500 stands for zero in the data rows.
Every row has a hidden score. In each pair, how much higher is the second row's than the first's? 20 means about the same, 40 much higher and 0 much lower. The score is a weighted sum of the row's numbers plus the product of two more (or one squared), each taken from its middle value.
[238 698 623 467 714 519 201 438 895 470 263 797 657 291 559 843 640 170 372 416 156]
[258 338 578 508 546 659 396 216 553 668 367 402 631 417 274 577 805 696 511 657 486] -> 12
[477 567 455 498 606 431 393 506 587 389 432 533 448 402 527 593 509 496 629 540 411]
[606 585 440 579 548 372 458 716 509 347 585 570 343 458 683 588 366 419 551 368 410] -> 20
[518 601 467 519 581 415 408 610 607 366 478 616 417 381 602 597 461 417 587 446 378]
[703 480 479 599 357 312 686 691 300 462 749 426 346 726 695 360 300 495 364 289 576] -> 24
[675 487 467 590 381 353 630 654 332 437 696 451 347 646 668 400 338 527 441 272 554]
[105 385 695 505 589 724 367 174 709 739 267 426 766 407 288 700 914 531 315 593 337] -> 21
[263 675 615 500 693 508 228 511 861 462 276 697 650 248 546 838 655 229 408 447 194]
[583 544 435 548 522 365 481 651 464 375 582 553 339 482 653 524 397 495 569 341 461] -> 15
[571 488 441 518 508 419 516 570 435 416 541 551 377 461 531 455 453 588 634 502 534]
[499 515 464 216 442 877 583 268 587 722 324 481 999 608 126 270 456 305 409 881 756] -> 27
[486 548 449 491 582 449 420 555 569 399 461 581 438 393 528 567 498 500 641 510 432]
[610 434 477 526 371 449 648 540 330 518 600 345 417 620 530 376 416 597 483 517 627] -> 27
[442 646 490 516 675 419 294 576 697 368 405 678 483 311 618 707 527 307 537 511 299]
[516 681 472 539 656 343 335 734 660 313 516 742 396 377 722 687 400 263 509 239 276] -> 13
[417 555 492 480 588 512 341 495 637 436 381 567 506 324 474 613 561 447 601 644 414]
[497 539 458 506 580 457 402 510 558 409 456 575 450 365 507 559 517 517 633 620 451] -> 16
[260 370 575 473 574 668 412 258 573 648 347 419 630 407 292 556 783 641 506 668 467]
[246 336 616 513 564 674 423 220 584 697 324 393 664 417 280 585 819 664 452 614 448] -> 18
[536 547 444 528 566 378 445 585 518 380 516 637 385 410 573 537 457 488 622 397 446]
[631 423 535 506 284 505 741 490 278 607 657 344 489 761 525 287 385 556 343 406 692] -> 16
[003 033 672 649 544 738 458 073 465 905 468 244 731 541 207 557 999 959 256 446 415]
[332 339 524 502 521 641 461 330 493 616 381 350 555 398 284 500 729 754 601 646 543] -> 32
[594 442 593 357 211 714 769 294 329 802 551 208 823 883 348 205 406 367 165 606 798]
[651 584 450 623 485 261 520 751 437 337 692 655 293 558 772 499 295 403 457 199 423] -> 12
[412 572 495 478 630 504 357 513 635 427 397 556 502 366 486 610 563 447 598 546 386]
[572 500 429 523 517 442 489 583 474 406 542 487 383 457 529 478 465 602 641 525 507] -> 17
[593 421 502 478 319 521 672 437 322 607 593 369 518 670 451 326 430 602 438 513 694]
[404 550 491 492 620 545 369 473 625 448 379 575 516 325 471 609 579 473 613 612 412] -> 33
[613 432 479 533 369 467 692 522 320 527 640 378 409 625 539 360 409 585 466 416 637]
[113 565 708 486 694 640 236 265 861 647 215 514 782 337 391 823 829 311 306 457 215] -> 33
[601 499 452 538 499 393 556 600 423 420 562 518 362 518 574 433 421 568 593 472 520]
[541 409 486 437 415 608 618 401 374 596 494 372 542 577 361 324 502 616 534 727 688] -> 21
[576 414 507 463 306 599 686 442 338 627 543 315 576 654 389 302 464 611 440 580 701]
[288 604 557 484 656 540 313 435 752 474 308 654 604 317 480 707 638 344 494 551 296] -> 21
[283 402 576 485 577 661 373 297 600 624 331 461 636 379 293 574 777 622 510 642 445]
[591 419 483 505 413 513 612 495 330 531 595 383 444 610 466 346 432 602 509 603 644] -> 22
[569 488 443 537 511 432 535 572 427 421 561 524 361 518 543 478 442 587 603 492 530]
[631 478 454 568 431 367 623 619 360 444 654 483 348 583 618 444 370 564 500 371 557] -> 18
[566 548 436 555 535 386 449 633 495 362 548 584 368 465 601 531 418 501 589 398 454]
[616 456 456 552 441 412 617 610 361 472 617 415 380 565 560 388 406 585 516 445 583] -> 22
[429 544 488 465 613 521 369 484 610 425 395 611 499 362 487 604 579 501 636 603 421]
[621 498 443 542 470 385 536 619 402 417 618 474 350 543 612 438 392 549 546 449 532] -> 19
[525 530 443 507 599 431 404 508 528 396 465 589 426 403 517 565 486 546 653 632 465]
[544 477 534 240 353 838 680 263 474 774 424 393 947 708 172 237 462 358 313 750 784] -> 10
[601 502 430 536 504 393 509 592 440 405 587 489 364 521 587 489 432 561 594 490 501]
[638 477 467 576 419 382 619 613 347 452 663 442 345 636 629 421 352 544 450 326 562] -> 13
[659 488 470 571 423 333 642 608 342 455 700 493 350 649 661 412 340 520 441 268 557]
[409 601 523 479 633 480 350 506 694 431 365 580 536 361 509 652 579 386 564 542 349] -> 36
[595 625 456 573 575 281 452 733 541 314 604 680 356 442 727 594 350 376 515 304 359]
[366 606 517 467 656 460 326 513 702 422 361 628 534 316 520 697 575 359 548 539 329] -> 28
[501 507 448 496 577 496 450 537 529 434 462 517 428 365 484 574 519 584 673 567 490]
[642 496 461 602 424 351 588 659 369 432 666 467 334 625 651 436 342 552 482 332 543] -> 21
[536 463 468 293 457 796 550 288 505 662 373 433 817 559 198 340 501 472 507 906 718]
[627 421 488 501 377 503 646 486 331 549 597 386 446 618 474 372 460 624 484 575 659] -> 16
[645 444 477 535 372 430 671 561 314 513 658 379 408 676 563 362 378 593 443 446 622]
[675 432 530 543 260 448 732 538 265 602 696 371 475 806 556 288 341 517 304 401 684] -> 12
[589 592 440 566 561 316 443 685 524 342 566 618 341 461 699 613 386 417 548 390 394]
[544 457 533 297 357 778 686 299 439 743 434 355 854 675 206 266 470 424 341 763 764] -> 13
[453 535 469 466 592 524 403 489 588 447 395 539 485 376 457 603 566 493 633 596 440]
[464 544 447 488 578 467 421 517 572 422 424 554 438 362 507 578 529 499 637 616 436] -> 17
[601 605 448 581 573 283 452 745 521 325 615 627 319 501 730 545 349 369 519 234 382]
[709 565 457 650 434 239 600 795 378 370 780 598 301 646 820 452 254 407 368 172 461] -> 10
[623 414 547 455 292 577 739 458 301 669 611 304 597 781 433 265 405 529 307 493 724]
[266 415 603 484 595 655 361 265 633 655 307 480 679 387 307 614 800 559 454 617 420] -> 19
[622 450 453 539 455 441 603 546 361 472 601 456 381 569 542 393 407 604 563 452 589]
[652 439 508 535 328 442 729 518 296 566 669 368 444 736 547 315 376 568 385 443 656] -> 23
[343 581 552 468 640 556 333 421 724 474 324 662 574 321 462 675 619 377 512 533 328]
[458 588 480 505 631 461 325 524 635 392 411 631 467 360 547 629 518 439 592 507 381] -> 27
[592 643 453 587 592 279 405 779 563 310 588 725 342 470 755 621 355 335 514 275 331]
[019 441 743 520 655 712 252 193 809 758 234 527 831 370 321 758 943 402 231 513 251] -> 28
[619 527 446 590 484 346 552 718 412 387 651 543 322 549 700 458 348 491 503 263 480]
[072 196 670 573 561 762 450 108 559 835 366 303 725 488 220 590 976 761 316 429 411] -> 11
[296 627 574 479 644 525 247 460 785 491 294 613 609 332 487 753 661 299 467 529 259]
[511 445 501 347 356 726 583 331 435 680 432 360 755 628 244 297 506 503 447 757 732] -> 10
[595 455 448 536 456 446 571 523 375 453 594 461 379 537 521 419 427 624 585 496 584]
[463 605 467 519 619 435 390 604 619 362 463 629 434 390 598 596 479 410 578 476 356] -> 29
[556 405 485 424 382 604 625 428 366 594 500 386 548 609 374 352 494 615 545 694 683]
[575 490 432 529 517 431 514 608 447 422 559 521 371 468 534 464 448 591 635 534 516] -> 18
[588 492 442 546 481 395 505 539 421 416 575 509 360 488 573 461 430 579 587 472 530]
[508 644 466 545 619 391 376 668 638 340 493 742 409 391 675 630 427 332 536 356 316] -> 23
[520 547 447 497 555 434 469 558 540 388 481 620 412 400 551 536 489 513 626 452 446]
[564 424 454 494 452 518 623 473 364 494 556 417 418 554 473 408 480 640 595 582 623] -> 23
[640 424 539 465 245 537 761 466 282 655 662 276 556 795 479 259 393 521 297 453 717]
[442 589 480 502 611 458 337 502 630 391 414 634 466 333 547 621 511 428 583 443 381] -> 19
[684 609 449 645 523 224 544 792 444 316 753 633 272 596 843 539 255 338 419 074 388]
[664 519 458 591 409 291 617 691 368 418 717 511 309 618 709 444 328 486 448 299 511] -> 24
[627 429 470 520 401 490 635 497 328 536 614 367 437 641 514 356 438 618 471 478 634]
[342 504 547 469 595 608 386 377 658 538 324 488 585 387 377 638 686 522 562 666 421] -> 30
[218 475 605 487 602 606 325 324 688 609 281 533 667 334 350 676 766 512 460 560 380]
[283 494 570 456 606 610 359 377 656 556 302 498 619 348 363 610 703 514 534 649 410] -> 26
[565 518 439 545 504 396 491 566 461 393 564 528 375 482 562 479 435 550 600 542 497]
[587 410 495 471 361 564 657 443 335 577 575 304 523 657 439 333 444 624 486 565 679] -> 24
[342 554 549 475 653 578 292 434 689 483 344 557 584 317 430 662 648 456 545 596 370]
[544 595 453 527 580 448 398 625 585 355 477 700 397 387 610 612 462 410 598 424 381] -> 10
[297 456 544 452 583 612 354 324 608 572 337 475 580 406 357 585 695 546 559 680 454]
[454 556 476 497 586 475 391 539 591 410 421 603 457 390 504 603 524 515 630 517 431] -> 11
[547 543 443 533 574 436 443 569 526 384 500 488 389 427 556 548 473 521 622 485 458]
[371 558 535 482 619 520 340 437 681 484 346 644 567 331 454 675 615 433 557 623 366] -> 16
[488 517 449 495 595 485 414 527 548 409 442 512 443 363 485 539 514 544 658 608 470]
[365 525 511 458 599 559 361 443 633 499 350 587 553 330 410 612 631 502 588 670 422] -> 17
[508 510 445 488 593 493 459 516 534 418 443 559 434 393 473 545 521 552 665 578 488]
[437 535 486 477 611 553 369 474 606 453 386 568 505 363 444 592 586 497 614 608 436] -> 24
[619 450 458 547 430 417 616 543 360 476 607 427 393 583 534 414 427 624 551 452 591]
[644 476 475 582 361 370 656 633 332 472 696 463 364 717 647 375 351 558 447 336 576] -> 23
[388 625 530 491 637 486 289 507 725 427 365 657 552 307 527 703 577 337 531 508 309]
[462 637 481 506 634 389 312 619 663 361 441 731 442 388 626 662 473 347 566 423 322] -> 24
[569 414 513 423 338 624 639 385 361 634 503 299 605 647 360 326 496 588 448 624 712]
[019 194 712 582 566 816 410 059 589 867 350 363 779 478 237 639 999 746 256 504 377] -> 6
[392 517 506 455 597 550 364 399 623 489 356 548 559 348 419 586 643 522 590 658 434]
[609 480 435 534 477 425 587 565 400 427 594 447 375 534 559 453 427 596 584 534 547] -> 24
[653 470 456 581 439 378 639 607 345 460 682 455 370 607 621 395 379 560 470 340 569]
[015 330 743 536 617 770 314 151 716 811 266 411 818 391 252 710 983 560 239 563 312] -> 28
[637 616 443 589 542 272 482 744 505 324 642 651 319 525 762 560 332 354 492 210 377]
[263 399 569 475 573 661 432 308 587 617 338 395 619 358 313 588 766 648 516 658 463] -> 19
[636 479 458 574 426 395 568 623 369 441 629 438 354 586 615 407 386 571 510 466 557]
[528 559 453 507 564 456 418 565 545 389 478 616 416 423 557 567 467 478 632 443 439] -> 16
[590 528 440 582 473 364 552 696 422 387 638 570 350 510 647 498 376 498 532 332 483]
[236 603 624 472 680 603 254 410 812 549 266 643 688 281 466 759 725 296 422 461 251] -> 33
[434 673 512 517 672 386 316 607 715 344 431 801 460 334 652 694 483 257 517 381 270]
[706 498 482 607 344 330 699 702 291 469 775 421 341 726 727 365 279 476 312 184 572] -> 9
[599 414 483 498 366 515 715 431 327 578 579 342 488 654 431 342 456 606 474 580 672]
[625 468 459 544 416 401 620 642 356 450 644 374 364 615 594 411 379 583 505 384 575] -> 33
[424 697 509 516 679 401 295 628 747 338 404 759 485 307 664 741 490 240 497 399 228]
[683 503 492 624 352 291 661 730 305 440 790 494 331 719 731 353 270 475 345 258 549] -> 12
[303 702 580 496 706 455 222 573 841 410 315 783 591 270 597 824 592 202 437 385 190]
[580 434 457 538 390 448 620 518 356 497 607 402 397 575 514 364 449 639 560 556 609] -> 12
[258 555 582 474 645 602 276 434 748 528 283 569 634 274 407 725 684 387 473 594 325]
[525 457 489 298 374 782 634 286 478 698 383 444 823 579 209 299 487 448 454 820 735] -> 9
[590 445 457 534 442 471 591 531 366 475 567 483 391 546 499 398 444 639 582 549 598]
[319 242 515 527 517 661 511 265 429 650 448 382 548 477 283 476 759 848 586 645 545] -> 16
[002 307 761 539 607 759 318 097 718 849 251 422 844 430 258 708 999 586 189 460 294]
[159 533 654 458 636 641 267 292 787 615 261 628 727 328 373 749 798 368 389 580 284] -> 26
[602 422 475 489 371 462 646 523 333 535 593 389 439 582 483 352 445 625 509 506 643]
[505 611 461 537 626 388 396 637 605 351 501 673 394 399 637 611 453 398 575 465 366] -> 27
[388 699 526 515 690 437 257 632 766 371 400 712 504 292 644 757 511 250 492 362 227]
[642 613 442 610 529 259 458 767 473 315 689 664 309 541 794 551 301 379 466 204 391] -> 13
[488 455 469 296 441 759 589 280 485 654 386 403 773 580 219 308 500 487 507 887 718]
[606 419 483 508 389 500 669 494 335 552 597 369 446 647 466 360 458 628 508 550 661] -> 21
[503 538 443 491 583 443 427 535 545 391 457 593 406 387 528 567 483 518 645 522 454]
[464 539 448 503 591 451 442 513 545 413 438 540 423 361 498 547 508 502 659 607 460] -> 25
[632 522 440 582 494 366 544 604 428 383 633 547 324 502 637 482 375 516 539 363 497]
[647 442 493 538 324 448 707 590 295 528 686 312 413 696 579 313 369 559 384 349 638] -> 34
[046 485 728 484 655 697 203 228 841 711 212 545 826 331 327 804 904 374 251 448 240]
[606 423 482 514 361 500 659 493 324 550 618 336 446 658 494 369 444 602 475 472 653] -> 20
[540 527 440 497 574 468 461 569 506 396 481 556 406 418 539 540 468 541 645 548 473]
[486 478 405 284 539 733 498 309 550 603 354 509 821 468 161 348 482 447 602 865 692] -> 28
[567 410 533 420 334 642 701 364 349 643 532 343 599 684 382 318 462 584 421 644 719]
[664 424 563 499 195 520 833 485 250 686 685 253 605 878 519 236 338 467 190 408 737] -> 33
[695 459 512 583 290 393 782 605 262 542 773 381 403 761 667 317 301 507 293 280 630]
[582 410 473 458 396 550 600 449 356 559 530 352 504 562 404 354 493 665 545 572 668] -> 24
[468 593 478 490 629 472 373 581 634 379 421 645 467 335 575 640 511 422 582 482 372]
[701 459 502 580 315 389 699 625 276 530 745 363 398 761 638 325 316 523 340 294 621] -> 21
[378 491 511 459 590 590 385 345 609 512 359 540 551 367 381 612 662 536 613 651 451]
[068 453 732 500 624 728 214 192 800 735 218 510 818 358 331 786 907 410 263 482 262] -> 28
[576 535 437 512 547 418 478 602 513 383 514 550 399 447 560 554 463 483 629 497 462]
[529 454 506 313 382 770 614 318 453 697 402 338 800 583 230 303 491 462 450 838 735] -> 15
[518 577 448 532 571 376 428 568 562 370 495 588 398 406 595 592 451 466 599 440 413]
[507 631 466 530 619 381 360 595 632 351 465 679 406 389 634 618 459 375 556 423 341] -> 25
[361 527 523 466 614 546 352 419 640 478 341 536 563 329 406 633 635 493 595 590 411]
[375 594 531 482 655 531 317 500 693 453 355 573 540 322 506 660 586 392 548 550 347] -> 28
[522 427 507 372 368 705 661 321 400 672 460 277 707 632 289 324 471 549 436 723 730]
[651 434 507 535 306 463 719 531 289 561 676 393 465 728 564 349 371 568 367 399 664] -> 13
[540 428 514 363 348 683 683 336 403 677 461 322 711 661 293 313 482 517 433 678 734]
[319 379 555 465 542 659 433 317 548 615 345 406 605 383 285 575 742 648 562 693 497] -> 17
[406 654 511 486 654 496 265 565 722 381 383 725 512 310 586 697 531 319 525 385 283]
[642 431 497 534 332 491 702 534 312 552 641 383 445 639 526 333 396 576 427 423 653] -> 9
[497 686 490 538 652 323 302 684 690 319 489 779 437 363 712 682 443 274 497 339 256]
[450 583 477 477 637 490 358 565 633 398 409 653 476 327 533 611 510 446 594 506 376] -> 17
[550 411 509 417 331 613 675 393 352 655 530 286 610 674 353 267 467 564 424 634 718]
[628 553 455 577 501 269 490 686 425 376 660 604 314 526 717 497 354 464 497 269 457] -> 18
[676 445 505 553 315 413 728 568 295 532 677 413 420 740 594 326 365 568 389 369 635]
[502 460 485 315 420 774 607 282 471 670 403 375 787 597 212 296 503 494 479 842 730] -> 18
[537 573 450 544 603 395 480 603 545 359 530 613 387 394 624 585 424 454 588 388 412]
[332 257 488 525 535 666 520 282 416 635 448 380 515 470 295 455 729 874 627 668 568] -> 18
[620 425 570 431 208 600 759 417 291 724 620 291 661 827 440 230 385 451 212 452 755]
[556 715 466 596 635 298 383 789 659 268 568 790 357 426 821 678 345 226 464 169 249] -> 23
[407 513 510 457 597 551 357 406 623 479 347 540 547 335 394 592 609 510 599 582 433]
[618 499 439 551 473 352 551 639 399 417 633 511 341 553 614 455 401 555 546 411 524] -> 18
[599 428 488 519 370 464 642 522 328 527 622 389 437 626 502 364 429 624 479 486 636]
[522 680 471 544 632 302 329 706 652 310 518 792 400 403 706 671 408 285 512 256 282] -> 24
[057 201 673 582 563 780 375 142 565 841 353 288 723 491 226 616 970 746 302 522 408]
[528 468 531 252 324 797 677 275 460 748 421 408 893 682 191 267 470 378 329 844 772] -> 18
[389 539 500 467 607 537 328 437 641 468 360 574 546 363 438 619 601 478 587 558 403]
[290 443 551 479 593 632 392 299 607 576 337 440 593 379 326 584 714 587 569 641 459] -> 19
[390 545 501 470 616 537 387 430 636 463 378 562 532 361 461 618 595 458 604 603 410]
[681 440 508 538 308 426 726 579 281 564 690 380 445 748 574 290 364 527 355 320 659] -> 15
[690 519 463 582 437 339 583 685 391 391 667 561 320 594 691 460 346 516 490 353 499]
[366 663 559 488 688 504 291 521 780 428 328 682 579 305 551 763 592 279 478 474 250] -> 24
[459 544 457 479 614 494 378 513 585 406 431 583 448 369 500 599 523 527 633 596 433]
[500 477 427 282 489 780 541 322 546 612 352 453 814 462 168 350 498 447 576 928 699] -> 18
[399 537 492 477 611 547 375 456 610 446 390 598 510 347 449 629 587 507 613 631 425]
[316 338 529 469 532 666 451 302 505 627 384 404 563 431 312 533 733 708 589 703 528] -> 21
[583 424 552 389 275 654 736 357 337 729 545 275 695 779 357 247 427 490 308 594 753]
[589 490 443 554 480 390 548 606 415 406 578 499 364 550 580 455 424 582 572 491 529] -> 21
[279 471 572 462 594 630 348 311 647 566 318 459 616 350 356 623 719 520 520 637 422]
[691 474 474 588 348 350 669 618 304 484 723 481 359 703 666 383 321 521 403 305 589] -> 9
[000 122 707 615 540 765 434 061 547 907 381 284 774 504 215 581 999 803 240 471 385]
[123 504 687 485 629 663 252 231 792 669 242 516 751 309 343 737 839 392 333 621 283] -> 37
[331 499 545 468 624 602 352 378 651 527 332 534 606 344 382 622 671 497 556 609 414]
[600 586 448 571 563 321 487 686 497 334 602 625 326 487 696 538 357 395 529 317 405] -> 16
[425 724 519 522 708 375 288 684 786 331 411 765 488 332 701 767 474 170 462 254 187]
[420 529 503 456 608 510 394 497 617 461 382 517 515 349 438 589 605 492 621 639 429] -> 22
[588 505 437 558 482 369 566 576 432 402 574 513 361 482 592 474 428 563 580 416 513]
[641 431 469 527 376 492 649 518 330 526 619 391 425 596 522 369 409 607 492 512 629] -> 23
[267 563 594 471 630 591 292 381 746 537 290 597 644 340 436 701 698 374 474 512 310]
[329 474 541 478 579 638 390 330 629 566 318 513 601 350 358 600 696 546 550 653 434] -> 15
[665 449 486 566 330 409 675 613 305 501 695 427 394 713 610 352 375 550 417 326 617]
[593 437 456 519 436 458 594 532 365 487 590 450 388 555 507 378 449 627 572 529 608] -> 18
[322 520 540 479 605 591 325 378 650 497 340 548 586 354 407 626 657 492 562 608 404]
[585 445 587 320 223 743 794 311 350 814 534 240 839 872 306 218 415 392 173 624 802] -> 28
[530 607 455 537 620 377 417 634 589 360 511 664 387 391 638 601 429 395 572 368 372]
[523 416 511 409 352 678 691 364 368 653 494 306 639 647 338 302 486 567 436 680 718] -> 19
[488 553 476 512 583 494 386 547 590 407 414 597 457 347 517 573 515 474 627 611 423]
[518 589 450 521 611 425 429 605 583 362 500 634 403 393 609 589 454 440 604 373 388] -> 10
[580 417 494 490 337 523 644 491 325 588 582 342 485 618 453 324 436 623 464 562 671]
[389 472 506 447 585 564 412 380 577 522 364 536 532 340 369 574 647 591 644 676 493] -> 22
[599 448 461 537 441 401 606 597 354 467 592 424 384 568 528 389 426 613 558 492 586]
[289 608 587 484 653 550 289 452 764 491 316 629 615 299 491 749 653 327 477 529 283] -> 20
[588 601 451 559 540 288 462 710 523 327 599 685 340 487 727 566 364 407 527 339 383]
[406 553 511 476 610 544 349 487 643 462 367 592 535 340 462 617 601 472 589 659 400] -> 27
[680 481 485 603 363 323 700 669 294 478 755 438 356 723 692 368 307 486 360 231 580]
[605 462 452 538 465 387 582 578 380 444 612 471 364 585 557 414 412 576 565 420 557] -> 24
